Look-ups in named tables: a row name and a column name give one cell, copied from the table.

gol:
	bos	musuped
begetek	169	72
sekope	204	46
sev	219	39
natak	191	51
foz	131	98
pesesil	218	41
verokit	224	33
nufan	227	32
tuliz	207	45
gipatu	137	94
zimibut	197	50

musuped of zimibut: 50
musuped of natak: 51
musuped of nufan: 32
bos of zimibut: 197
musuped of foz: 98
bos of sev: 219

pakabu =
	gakem	vezinu
zisaso	268	412
sakelek	285	328
tar	258	316
vovi	298	342
rafeb	899	706
kal	716	799
nade	242	336
merar	351	433
fuvev	442	847

vezinu of rafeb is 706
gakem of sakelek is 285
vezinu of vovi is 342
gakem of nade is 242
gakem of zisaso is 268
gakem of fuvev is 442
gakem of tar is 258
vezinu of zisaso is 412
gakem of kal is 716
vezinu of tar is 316
vezinu of kal is 799
gakem of rafeb is 899
vezinu of fuvev is 847
vezinu of nade is 336
gakem of vovi is 298
vezinu of merar is 433

fatibe =
         vugiget     mig   felap   rolun  vazopez     siv  mesila   vasok     piv
dazad      49185  -23932   73333   62151    49204   33067   67909   38207   35677
savure    -21379  -19304   25905  -24927   -29299   58818   40613  -36630  -52394
zab        33156   33742  -12151   25285    29939  -33754   -8474   42145   39893
rigi      -44815   43124  -59316  -39788   -36936   -9167  -56381  -16344  -11453
ledetaf      814   32464  -21966     704    17846   -8618  -22824   19632   15352
gofodub    62545  -33614   58489   66697    53950   22857   77888   23471   16516
lomuvi    -18781  -24905   28345  -17740   -29506   45666   33086  -25809  -50307
posose     27348   29825  -12112   29632    41669  -26879  -16548   46094   54348
rosoruv   -21928   33412  -33061  -26835   -13701    1906  -23973   -7886    3581
ruvodu     10174   32907  -14634    7507    17543   -8540  -17302   24390   21405

gofodub, felap => 58489
ledetaf, rolun => 704
lomuvi, piv => -50307
lomuvi, siv => 45666
ledetaf, piv => 15352
rosoruv, mesila => -23973
zab, piv => 39893
ledetaf, felap => -21966
ledetaf, mesila => -22824
rosoruv, felap => -33061
dazad, vugiget => 49185
lomuvi, vasok => -25809
Row with the largest mig: rigi

kuvu
columns: dil, nedo, dun, vibig, vubenez
giv: [58860, 49799, 36218, 37954, 70848]
fol: [68312, 59728, 56541, 71412, 37643]
duku: [68167, 54693, 50943, 67786, 40716]
gidisod: [44528, 81370, 84647, 71114, 52478]
lizu: [44366, 66974, 61417, 46544, 79126]
danim: [69944, 56942, 50815, 67408, 40721]
munamif: [64031, 37593, 24237, 30471, 71320]
mazo: [68318, 52720, 47604, 63130, 48403]
somigi: [44541, 84745, 87248, 77631, 50302]
kimovuk: [43986, 70355, 62937, 50706, 77265]
bub: [68758, 57462, 53357, 70488, 36813]
zake: [72009, 48659, 35089, 53995, 51567]

kimovuk, dil: 43986
kimovuk, nedo: 70355
bub, nedo: 57462
somigi, vibig: 77631
bub, dun: 53357
gidisod, vibig: 71114
danim, vibig: 67408
gidisod, dun: 84647
zake, nedo: 48659
somigi, dil: 44541
danim, vubenez: 40721

Table pigosik
	tufu	fama	lim	fogudak	lir	fedos	rameke	fer
mugaka	6160	7105	7809	8247	3709	6827	7906	5725
zono	7796	4381	4212	6215	4278	4104	7406	7903
tizir	4147	8232	8786	6916	6473	8349	5505	3791
dizepa	6065	7255	7976	8315	3682	6967	7911	5617
pebot	6508	6778	7392	8225	3435	6423	8138	6123
mun	3949	7109	6940	4694	8680	7462	3600	4045
larizuf	4066	8240	8738	6775	6679	8368	5330	3752
vel	7021	6135	6612	7957	3271	5765	8272	6708
sav	7711	5739	6308	8400	2287	5257	9118	7357
pumi	3996	7030	6839	4636	8677	7389	3608	4128

lim of pumi = 6839
lir of pebot = 3435
fogudak of pebot = 8225
lir of mugaka = 3709
fer of mugaka = 5725
fer of mun = 4045
lir of mun = 8680
fama of zono = 4381
fedos of vel = 5765
lir of sav = 2287
fedos of mun = 7462
tufu of mun = 3949
tufu of zono = 7796
fer of sav = 7357
lim of mugaka = 7809
rameke of mun = 3600

fupodi =
|  | rebe | fev | rilu |
|---|---|---|---|
| voki | 31 | -28 | -28 |
| moge | 70 | -40 | 10 |
| tuviso | 70 | -20 | 80 |
| tidabi | -41 | 82 | 37 |
| puzeg | 58 | -64 | -10 |
| fof | -28 | 86 | 39 |
| tal | -24 | 81 | 38 |

fev of voki: -28
fev of tal: 81
rilu of moge: 10
fev of tidabi: 82
fev of moge: -40
fev of fof: 86
rebe of tidabi: -41
fev of tuviso: -20
rilu of tuviso: 80
rilu of voki: -28
rilu of fof: 39
rilu of puzeg: -10
rilu of tidabi: 37
rebe of fof: -28
rebe of puzeg: 58
fev of puzeg: -64
rebe of tal: -24
rebe of moge: 70
Which row has the largest rilu? tuviso

bog:
fields: ger, mep, tuz, lipip, moz, nuponu, siz, navakar, nub, dep
leg: [193, 151, 84, 120, 132, 124, 116, 122, 109, 127]
rida: [171, 125, 71, 109, 122, 131, 106, 143, 103, 111]
fadated: [144, 142, 138, 141, 116, 124, 112, 104, 155, 116]
tokur: [82, 118, 140, 133, 133, 126, 144, 120, 127, 119]
bisab: [119, 112, 145, 99, 138, 122, 163, 129, 103, 99]
dad: [106, 158, 168, 106, 121, 125, 116, 109, 90, 124]
lat: [136, 123, 124, 120, 144, 131, 144, 128, 104, 130]
tedo: [44, 131, 98, 117, 146, 150, 102, 137, 139, 112]
dusa: [111, 115, 102, 123, 141, 139, 99, 123, 135, 117]
timudi: [170, 126, 142, 114, 137, 126, 108, 136, 174, 131]
tageva: [93, 138, 101, 119, 106, 129, 110, 109, 157, 101]

What is the navakar of tageva in bog? 109
What is the nub of tageva in bog? 157
What is the nuponu of tokur in bog? 126
What is the nub of bisab in bog? 103
What is the nub of tokur in bog? 127
What is the siz of bisab in bog? 163
What is the ger of tokur in bog? 82
What is the moz of lat in bog? 144
What is the dep of leg in bog? 127
Which row has the largest lipip? fadated

